128 stands for zero in the data rows.
How far apart are the two rows of each pair, measured in a hidden way? 0 means very close, and 20 very far. Two or three weighted sums of its numbers give each row a place; it is the straight-line distance between the places.
[130 156 128  90 157 151 120 120 151  83 114 101  98 184 122 119]
[170 157 131 121 114 106  81 124 116 157 161 116  98 134 138 128] 2
[ 86  96 129 142  67 162 125 160 153 109 107 180 109 147  88 159]
[ 87 161 140  71 121 195 165 145 217  59  68  88 124 177  82  87] 3
[ 96 154 140 111 114 180 170 175 188  79  77  91 117 193  94  63]
[125  95 166 145 150 120 111 121  87 130 121 166 132 127 121 166] 6
[126 159  93 115 123 114 115 149 132 117 121 110 105 128 110  99]
[166  99 130 142 117 114 120 110 137 144 133 130 143 117 138 114] 6
[168 158  89 108  77  83  40 117 108 149 156 125  95 107 123 145]
[169  92  85 140  87 120  77  55 130 135 170 143 166  71 151 147] 7
[ 87 161 129 130 120 173 171 143 204  64  66 115  44 178  56  76]
[129 155 126  99 133 158 171 113 152 115 104 111  76 138 111 130] 1
[170  91  93 117 101 112  61  91 100 163 167 122 173  69 153 105]
[130  98 131 139 100 143 150 110 141 133 118 142 120 139 114 183] 10
[129  91 163 144 145 118 122  91  79 139 138 177 134 156 117 147]
[167  98  87 146 113 121 100  57 108 167 176 155 189  81 152 122] 9
[ 83  96  87 135  86  98 138 161 133 172 147 193 132  73 137 158]
[173 163 168 152 156 112 110 140  75 165 172  97 164 102 204 140] 13
[132  92 167 139 149 120 132 115  64 149 109 137 124 150 125 148]
[ 89  98 129 147  84 133 123 132 133 121 107 136 117 150  68 186] 13
[ 89 159 169  91 177 193 169 161 163  70  85  56 145 155 134  88]
[132 155  92 100 107 104 118 146 133 100 116 103 101 129 102 122] 5
[125  98 132 153 102 140 141 105 121 130 118 133 105 118 123 166]
[ 88 156 171 117 158 169 149 135 147  72  84  74 165 159 116 125] 9
[164 154  89 153  82 107  30 124  88 121 166 139 106 139 117 107]
[ 88  93  92 122 108 131 166 196 145 160 152 171 161  94 150 149] 18
[164 158  91 146  78  99  46 126 110 137 152 124 135 129 122 142]
[ 87  95 167 175 108 153  82 139 107 119  93 162 119 165  72 150] 8
[133 158 171  82 175 122 159 108 120 121 121  91 131 135 178 123]
[ 93 156 122 165 152 177 160 122 167  86  65  68 101 186  83 100] 8
[132  98 172 158 165 128 146 113  78 139 125 123  94 128 114 154]
[130  92 171 188 137 105 139 103  93 122 135 177 101 143 123 137] 3
[ 87  95 130 130  84 156 105 135 130 128 106 137  82 157 104 151]
[128  98 168 147 139 131 138  79  53 136 109 162 125 152 143 138] 7
[ 91  91  94 164  91 136 130 191 138 170 158 171 160  87 162 159]
[131  88 134 137 107 134 128 147 145 133 142 144 101 128 138 168] 15
[168  92  92 139  99 122  97  80 130 164 175 141 168  66 160  83]
[131  94 169 149 146  85 101 111  75 149 132 144 109 143 130 154] 11
[ 91  94  85 114 103 124 149 162 124 165 147 176 159  97 151 134]
[ 86 161 134 101 125 182 182 157 162  70  71 100  84 189  83  92] 12
[168 160 135 197 116 122 120 179 115 139 148 112  99 121 142 169]
[ 83 161  82 120 137 116 160 174 135  96  88 121  92 150  88  76] 5
[170 160 131 150 107 112 106 131 119 142 150 131 127 110 131 154]
[166  97 130 134 114 122 122 102 123 154 160 161 119  96 130 121] 6
[132 154  87 103 114  95 127 153 132 119 129 103  91 115 110 123]
[173  89 168 155 176  49 115 125  88 179 166 153 144 126 168  87] 10
[167  92 124 130 134 112 102  77 173 138 149 151 119 111 120 115]
[124  92 177 146 153 122 131  63  90 123 124 142 128 143 116 147] 10
[121  95  94  90 121 161 117 102  93 164 182 131 125  80 171 155]
[ 91 157  89 108 152 113 164 179 135  97  97 134  87 154  99  70] 8
[168 156 169 123 170  87 139  75  74 182 181 127 173 110 216 138]
[ 90  90 168 182 127 125  83 148 103  99  82 162 140 166  94 152] 1
[132  91 127 146 126 150 149 113 141 144 134 138  94 113 120 155]
[ 89  94 134 112  66 150 133 204 153 116 112 171  88 156  85 170] 6
[130 157 129  86 135 146 156 158 158  99 125  70  98 155 143 137]
[131 159  88 116 115 117 132 135 121  98 131 107  57 138 116 124] 3
[128  90 130 152 120 153 126 122 144 128 126 101 155 138  96 166]
[173 151 131 143 103 134 120 106 131 142 158 104 106 107 134  94] 6
[169 155  90 167  86  69  73 105  68 124 150 121 109 125 132 134]
[ 94  94  91 102  87 134 125 197 132 176 156 168 167  83 149 111] 10
[138 158 173  78 187 155 158 134  93 117 142  51 133 103 170 138]
[ 91 160  94  98 126 116 168 174 183  96  85 139  90 168  93  75] 5
[ 91 158  91 114 151 132 178 211 156  85  86 122 109 162  94  34]
[126 155 163 105 192 171 166 106 115 145 142  49 154 149 157 160] 4
[ 86 158 130 118 146 173 172 139 166  79  70 123  96 188  78  79]
[169  94  90  86  87 101  98  46 138 173 160 156 152  84 166 124] 14
[171 155  91 118  97  93  35 149 103 135 147 163 124 110 124 113]
[133 157 128  98 132 154 146 109 160 102 116 118  78 149 112 146] 7
[ 92 157 164  78 178 198 161 123 152  81  62  81 131 158 127  65]
[ 93  92 128 124  81 149 137 149 158 123 108 184 107 156  88 150] 4
[137  98  93 130 115 142 105  78 131 155 161 125 175  81 143 171]
[130  99 129 150  92 160 138 130 115 121 132 128 110 115 115 152] 9
[124 155  90 111 124 100 148 158 124 121 136 126 113 137 144 108]
[130  90 167 177 174 133 138 111  82 134 119 145 123 135 114 158] 7
[124  96  91  97 111 141 150 134 111 173 161 155 140  88 148 154]
[175  90  90 123 138 104  77  26 120 161 171 138 183  93 171 128] 7
[169  92  87 195 107 117  74  59 123 168 165 118 173  71 155 119]
[131 155  93 100 113  88 128 174 125 122 128 129  64 135 117 123] 8
[169 158  97 124  90  88  73  93 123 131 157 120 128 112 125 109]
[ 86 157 130  73 131 160 178 127 182  57  70  98 103 151  69 106] 8
[ 88  91  91 135 118 126 145 189 125 164 151 147 137  78 154 131]
[131  94 173 110 155 134 145 120  79 130 128 172 140 137 134 151] 14
[166  93 129 157 141  96 130 123 120 149 146 124 105 101 128 122]
[170  95 161 154 162  69 127 127  63 169 147 178 131 131 144 117] 6
[ 90 163  84 104 152 114 157 186 186  84  96 134  89 156 109  59]
[ 91  94 168 143 107 127  88 143 122  99  85 180 131 182  76 146] 3
[ 87  94  86  89 118 115 116 167 125 174 158 173 146  87 150 138]
[164  98 171 214 221  82 146  98  82 162 170 176 140 124 149  99] 18
[125  94 176 149 157 122 165 129  82 128 137 146 133 144 106 131]
[162  93 129 136 106  94  98  88 130 155 153 150 135 115 121 132] 9
[129  91 131 131 101 156 107 146 149 131 127 128 103 113 104 166]
[170 154 164 119 180  68 106 130  75 178 178  93 205  85 210 122] 9
[167  94 166 130 168  85 110  89  83 172 160 147 163 131 153  87]
[134  91  92  58  92 125 137 100 121 155 166 131 158  73 155 139] 14
[126 154 128 133 135 170 133 129 164  97 110  93 106 143 113 139]
[ 84  92  90 116  93 120 131 145 128 174 144 142 181  83 133 124] 14
[167  94  90 146 101 141 101  51 139 154 163 150 207  72 165 144]
[171  96 127 161 108 110 117 109 147 146 121 141 150 107 136 100] 10
[126  95 140 110 120 137 148 111 130 129 127 146 116 125 121 146]
[127 158  90  82 127 120 131 159 137 114 128 143  88 136 111 149] 1
[ 88 156 165  76 171 192 156 111 141  86  68  35 145 160 116 109]
[168  98 124 177 134  97 112  93 131 143 153 176 114  95 120 106] 8
[ 88 155  91 132 147  89 178 134 175 103  84 162 101 160  96  40]
[131 156 127 128 122 149 140 119 156 101 127 115  89 147 116 141] 7
[171 155 170 103 196  82  91 132  90 183 173 102 176  68 213 181]
[ 94  96 126 131  47 158 132 147 160 134 117 146 122 136  88 162] 6
[170 158  90 163  80 107  64  94  82 129 145 111 130 126 133 111]
[178 158 129 151 103 124  97  97 138 131 153  83 167 137 131 145] 4
[124  97  92  82 118 149 120 108 120 153 173 149 148  76 173 140]
[ 90  92 132 155  81 151 105 170 126 129 105 178 112 147  86 146] 8
[130  95  90 113  91 110 109  82 103 146 169 130 161  95 172 167]
[ 94 154 171  93 170 174 156 134 159  82  77  94 142 165 127 110] 8
[120 158 127  62 123 149 156 148 158  99 105 101  48 156 113 134]
[ 91 158 129 116 123 188 172 180 198  73  74  93  94 182  91 105] 5
[165 161 166 129 170 100 123 119  78 176 169 115 150 100 212 152]
[ 87  87 168 182 104 148  94 147  91 107  88 128 155 169  94 150] 2
[133 157  88  74 134  99 130 149 107 117 125 130 109 128 113  80]
[ 87  92 168 154 116 158 108 142 125 116  89 148 116 173  84 134] 4
[ 90  99  89 159  93 131 129 172 155 168 135 189 143  91 154 155]
[167  95 131 154 107  86 119  78 108 130 146 148 139 134 135 116] 17
[ 93 155 166  99 177 190 129 140 175  80  84  88 157 166 124 107]
[ 90 158 166 104 180 187 138 108 167  77  79  56 153 175 118 134] 3
[130  94  91 111 134 134 125 116 125 165 182 139 137  62 153 194]
[128  91  96 104  89 111 108 114 135 155 164 112 167  57 144 168] 7
[172 157 170 127 178 112 117 118  78 182 160 126 163 103 209 119]
[ 84  96  88 139 117 112 126 151 152 174 138 174 162  72 150 122] 17
[ 90  87 168 140  98 142 106 154 115 113  85 146 135 166  82 154]
[125 159 131  65 139 136 137 160 154 109 116  89 106 158 117 147] 5
[133  96 134 125 117 163 122 129 145 125 123 127  87 127 122 169]
[ 86  90  93 107  79 117 131 188 135 184 156 146 143  87 129 154] 16
[ 85  87 169 177 127 146 111 126 128  98  74 173 139 162  90 154]
[125  96 124 112 126 165 160  80 129 143 125 129  84 113 101 158] 7
[ 87 165  88 150 139 100 194 172 147 108  88 134  89 147  87  64]
[ 90  98  82 184  99 126 121 198 151 154 158 184 169  78 133 170] 15
[165 154 164 127 179  99 126 119  88 172 171 126 174  88 195 134]
[ 85  95 169 146  81 136 115 108 119 110  92 180 128 148  64 149] 3
[132  94 166 154 172 145 150  93  86 143 121 142 110 133 127 138]
[165  97  87 151  99 138  92  64 118 163 178 128 148  51 145 145] 15
[128 161 129 118 115 144 171 120 160 102 121  98  79 159 115 156]
[128 158 123  90 123 153 147 164 133  92 119  77  72 135 126 148] 2
[166  93 163 160 186  57 134  92  86 188 144 156 152 131 151 115]
[122  90 167 160 142 110 122 145  43 141 114 133 105 145 126 160] 2
[128  93 172 145 151 109 140 152  93 135 130 121 124 156 109 171]
[169 157 165 128 163 105 128 134  56 182 186  95 189 104 195 164] 6
[ 92  89  95 148  95 150 164 164 121 173 158 176 147  78 142 170]
[ 84  95  91 119  90  95 116 183 166 167 139 147 149  86 135 164] 7
[131 158  81  62 119 116 137 115 128 122 132 128 125 151  92 119]
[169  93 172 161 175  65 143  66  70 168 167 174 167  96 154 124] 8
[124 160 170  73 171 151 173 136 106 125 134  61 153 120 169 174]
[130 155  90 113 144 121 150 127 134 100 145 116  89 136 116 121] 8
[128 158  89  95 107 119 124 113 115 109 131 141 120 115 125 133]
[132 159 171  87 190 147 144  99 113 125 134  75 165 126 162 143] 4
[164 163  96 140  88  85  59  91 133 123 156 128 118 113 130 123]
[ 85  99  90 150  91 122 115 165 126 161 152 153 131 100 148 147] 11
[127  96  98 124 124 132 121 127 114 149 159 140 197  64 152 162]
[128 154 168  80 198 167 158  87 109 149 127  70 154 119 185 158] 12
[ 87 158  87 111 160  91 157 182 147 100  90 123 111 171 106  75]
[128 158 130 102 120 154 127 105 133 110 104 104 101 144 114 153] 4
[163 159  90 169  80 122  69 119 118 140 168 136 113 120 120 135]
[170  99  92 100 104 109  67  90 117 158 182 128 174  58 145 125] 11
[159  91 133 149 126 115  98  92 141 149 138 166 132 103 126 109]
[129  94 131  92 132 147 134 120 133 138 140 104 110 150 118 142] 4
[127  99 122  95 113 134 135 163 137 130 129 140 126 117 104 202]
[172 161  88 132 106  90  61 115 102 135 154 140  95 124  94 156] 6
[ 86 160  92 105 140 114 147 183 152  99 107 122 113 166  91  58]
[163  91 130 110 116  99 102 103 147 156 142 133 120 107 129  89] 10
[167 157 132 143 111 124 102 128 151 130 153 120 133 127 134 142]
[165 154 129 128 117 148 113 125 129 133 173 102  98 134 136 115] 6
[126  93  94  62 100 134 111 108 111 171 159 144 141  85 155 165]
[ 91  96 131 143  90 164 130 125 146 129 114 166 124 137  76 152] 7
[ 95 158 126 133 145 178 159 137 192  74  59  87 115 173  82  64]
[ 86 155 127  77 127 159 187 149 193  67  76 113  96 174  91  83] 5
[ 90 155 168 154 160 182 168 122 150  79  85  54 163 168 117 101]
[124 153 169  82 181 157 161 131 111 119 124  84 147 128 176 128] 6
[170  89 132 138 129 113  96  65 137 147 152 156 145 119 135 106]
[128  90  96  82 117 122 118 124 120 154 176 148 164  76 153 150] 13
[126  96 161 133 147 100 139 112  84 133 118 151  97 147 105 169]
[128  93 134  96 117 147 144 101 138 126 128 139 124 137 101 182] 8
[ 90 164 170  68 162 183 156  96 166  73  87  73 187 177 112  86]
[ 98  99  92 124 112 105 139 156 153 169 123 176 145  89 139 169] 7
[127  94  88 123  87 137 108 119 100 169 174 146 147  95 162 147]
[ 90  91 168 222 111 140  85 132 115 122  98 186 139 170  61 141] 9
[126 153  91 127 119 111 142 121 124 114 122 122  87 141 109  96]
[ 88 164  87 104 152 101 194 126 154 100  99 135  95 150  92  35] 6
[128 161 127  70 136 165 132 140 146 114 107 124  62 165 133 145]
[171  93 131 187 109  81 115  81 128 151 145 160 102 124 147 107] 3
[ 92 152 126 113 124 157 170 149 213  72  67  66  78 173  83  74]
[127  90 174 134 149 109 145 105  72 135 116 148 127 134 109 151] 3
[131 150 170  63 182 150 184 100  81 119 129 121 151 124 180 140]
[127 160  85 112 124 100 126 151  97 110 150 136  91 134 127 115] 3
[127  98 166 180 167 130 130 135 107 143 138 156 113 144 128 142]
[129 166 131 115 125 163 153 148 151 103 101  92  97 150 138 127] 3
[167  93 127 130 111  96 113  72 143 156 141 131 132 120 129 100]
[121 154 171  84 189 141 126 119 118 129 121  89 139 120 159 180] 14
[ 88  98 174 193 128 144  97 154  97 108  85 160 140 149  93 128]
[169  92 127 155 133 116 114  78 132 153 144 167 126 126 122 124] 15
[169 156 126 124 110  91 110 104 134 142 146 120  92 125 165 139]
[125 156 136 128 136 139 178 137 160  99 117 102  74 151 123 135] 5
[167 163 127 101 130 126 109 136 131 129 148 113 138 121 154 159]
[125 159  91  99 137 101 108 170 133 108 125 106 109 137 104 121] 3
[168  82 171 159 203  51 121  82  79 174 144 172 168 118 148 105]
[ 93 153 171  98 159 200 162 114 144  78  93  83 183 170 126  91] 9
[ 80 155 167  92 158 191 167 120 154  85  70  67 151 160 100 133]
[126  92  91  85  94 119  80 113 113 178 172 115 126  84 150 160] 10
[171  94  95 132  97 144  96  78 132 158 175 148 175  51 157 111]
[133  94 128 108  90 131 136 126 118 137 116 137 149 139 105 169] 7
[166  92 135 138 112  91 139  73 130 151 149 159 100 108 136  89]
[ 90 160 165  72 186 187 143 148 153  79  90  58 163 182 137  80] 7
[ 91 152  87  97 134 106 155 155 172  99  86 113  83 154 101  58]
[131 152  87 125 130 110 131 152 119 107 120  99 107 150 128 112] 3
[171  93  89 144 109 113  49  54 110 158 188 117 170  53 165 116]
[ 94 163 130 100 128 171 177 134 202  69  72  85 116 159  74  93] 9
[165 154 173 131 175  81 143 138  75 198 184 117 211  80 213 162]
[ 90  95 168 184 117 145  90 126 115  99  93 155 115 160  72 153] 7
[130  95 165 154 129 108 123 132  77 128 131 167 116 147 132 150]
[128 153 131 103 116 147 157 148 143  96 104  88  70 155 133 133] 2
[124  97 171 193 157 135 115 128  73 154 124 169 143 141 125 154]
[129 159 129 103 141 145 141 138 142 112 110  69  70 154 120 111] 7
[ 91 160  94 126 140 103 191 200 155  89 103 119 120 146 112  65]
[173 160 131 174  76 111 124 107 132 133 136 132 116 115 137 131] 7
[ 97 166 164  92 179 169 163  89 162  83  76  74 149 183 115 118]
[170  90 128 141 141 116 100 105 135 135 133 174 108 125 126 114] 15
[ 91 161  90 104 133  95 173 124 172  93  93 113 116 176 104  68]
[ 91 155 126  91 132 151 184 170 188  70  66  96  81 166  75  98] 2
[130 160 131  74 148 140 166 136 154 108 104 106  77 151 122 102]
[ 89  94 126 133  76 130 134 147 184 130 110 157 101 137  76 146] 11
[168  95 135 171 116  97 103 112 128 158 128 145 104 106 130 107]
[169 153 172 127 162  95 122 111  84 197 168 137 159  97 209 140] 8
[129 157 168 102 154 152 131  82 139 120 137  79 141 138 150 131]
[124  95 136 113  97 150 125 121 137 130 140 134 100 135 111 140] 8
[172  93 166 204 168  30 135  89  77 170 139 169 132 126 142  89]
[ 90  92  90 141  90 113 148 138 121 168 146 159 135 103 146 141] 14
